One turn sends every row of this set to another row. A few are shown first. Where does it send the rows asked after them?
k316: [ 18 -14   4   0  18  11   1  -2 -12  -1  -9  13  20]
k480: [  2   3   4  14   4  12   7  15 -14  -5 -14  13  -6]
k951: [ -1  -6 -11   0   8  -3  16  -7 -16   3 -17  -6   2]
k540: [  5 -12  -2 -12   2   3  14   4 -10  12  -9   8  11]
k157: [ 24  13  -5   9  15  -1   4   0 -13  -6  -8  14   7]
k966: [ 15 -19   9   8  10  -4  -3   2  -9   3  -8   4  -6]
k684: [  2  -3   8   6   9  -9   6   1 -26 -14   7   3  -4]
k273: [ 22  -9   1   1   4  -2   6   1 -12  -1   0  -2  21]
k561: [  8   1   9 -20   4   4   5   2  -9  -9 -11   2  -8]
k903: [ -9  -7 -14  10   4  -3  -2 -10  -4   4   1  10  10]
k143: [ 20   3  -1  -3  -1  -5   2   0 -18  -6  -7  27   4]
k970: [  5   5   0  21   8  -3   2   4 -15 -14   6  18   0]
k193: [ -3   2   5  -9   3  -6  15   1   6 -16  -8   7   1]
k639: [ -3   5 -13   8   6   0  15  -7 -10   0 -23  15   7]
k476: [  4   0  14  18   8   8   3  -4  -8  -8  -5   6 -12]
k166: [ 10   4  -4  15   0 -16  -2   9  -9  -6   2   7   8]
k695: [-11   1   8   3   2   2   4   1 -10  -8  -8   9 -14]
k412: [  1   4  -7   0   4  -1   6  -1  10   2 -20   8  15]
k875: [  7   3 -15   7  13  14  12  -4  -1 -19 -14  -2   4]
k403: [ -1  -6  12   5   7  -8   1 -15 -25  -7 -10   5   4]
k857: [  9 -10  -6  -6  16  -5   2 -18  -1  -7  -1  -2  12]
k924: [ 15  -9  -9  -9   8  10  -1   0  -9   4 -20   1   3]
k866: [  2  -4   0   4   7  11   6   6 -24 -15  -4   1  22]
k979: [ -4 -18  -3   4   9  -6  11   2 -11  -8   2   5 -12]
k724: [ 15  -3  -1  -2  -6  19   4  -2  -7 -23  -2  12   3]
k630: [ -2 -12  -5  -5  -1  14  13  15  -8 -13 -11   8   5]
k874: [  5  12  15  -5  16   2  10  -1 -18  -9 -13  13   2]
k82: [ -1   1  -2 -11   5  13  -2 -13   2 -16 -10   7   9]
k288: [ 23 -16  -2   2   0   3   4  -1  -2  -5   1  23   7]
k932: [  7 -16   3  17  14  15  12   0 -16 -12  -3   1   7]
k54: [  3   3   3 -11   5  -2   1 -12  11  -5 -10  11   2]
k974: [ 6  7  6 14  1  6  5  5 -3  6 -7 23  9]
k507: [ 14  -3 -18   0   1  -6  11  12 -11  -4  -2   5  -4]
k298: [  0  -8   7  12  13  -4   7   2 -20  -6 -22  -2  12]
k27: [ 10   9  -8   9  17 -13   4 -10  -3  -5  -5   9  15]
k863: [  4  -6 -10  23   8  -1   6   4  -3  -6   2  10  18]
k371: [  1 -14   2   1   2   1  -6   3  11  -4 -16  12   4]
k669: [  3  -8  -8  -2   1  24   8  -2 -18  -2  -3   6   0]
k435: [ -3  -6   1   4  -6   8   8 -15  -1 -16  -1  18  12]
k66: [  0  -2  -5 -13  11  -1   0 -13 -14 -19   5  10   3]
k744: [ 17  11   1   7   7   0   2   0  -1  -7 -19  -1  15]
k633: [  5   8 -21   4   8  -4   9  -8  -7   3  -4   6  14]
k764: [ -7  -6  21   1   8   1   3   5 -16 -10 -11  10   1]
k86: [  6  -9  16   4   3   1   6   3   2 -19  -9  -3  16]
k691: [ 19   7  -5   7   9   2  13  -2 -16 -17   6   2  -2]
k304: [ 11  -1 -16   2  20  -3  -3 -12   3  -8 -14  10   0]
k792: [ 15  -3   1  15   9  -2   5   5 -18   2   5  23   0]
k382: [-11 -15   4   1   2   8   0  -9   3 -11  -3   9  -5]

k684 -> k382
k974 -> k874
And these:
k435 -> k639
k966 -> k86
k724 -> k951
k476 -> k193
k669 -> k540
k27 -> k970
k863 -> k480
k273 -> k932
k691 -> k979
k792 -> k764

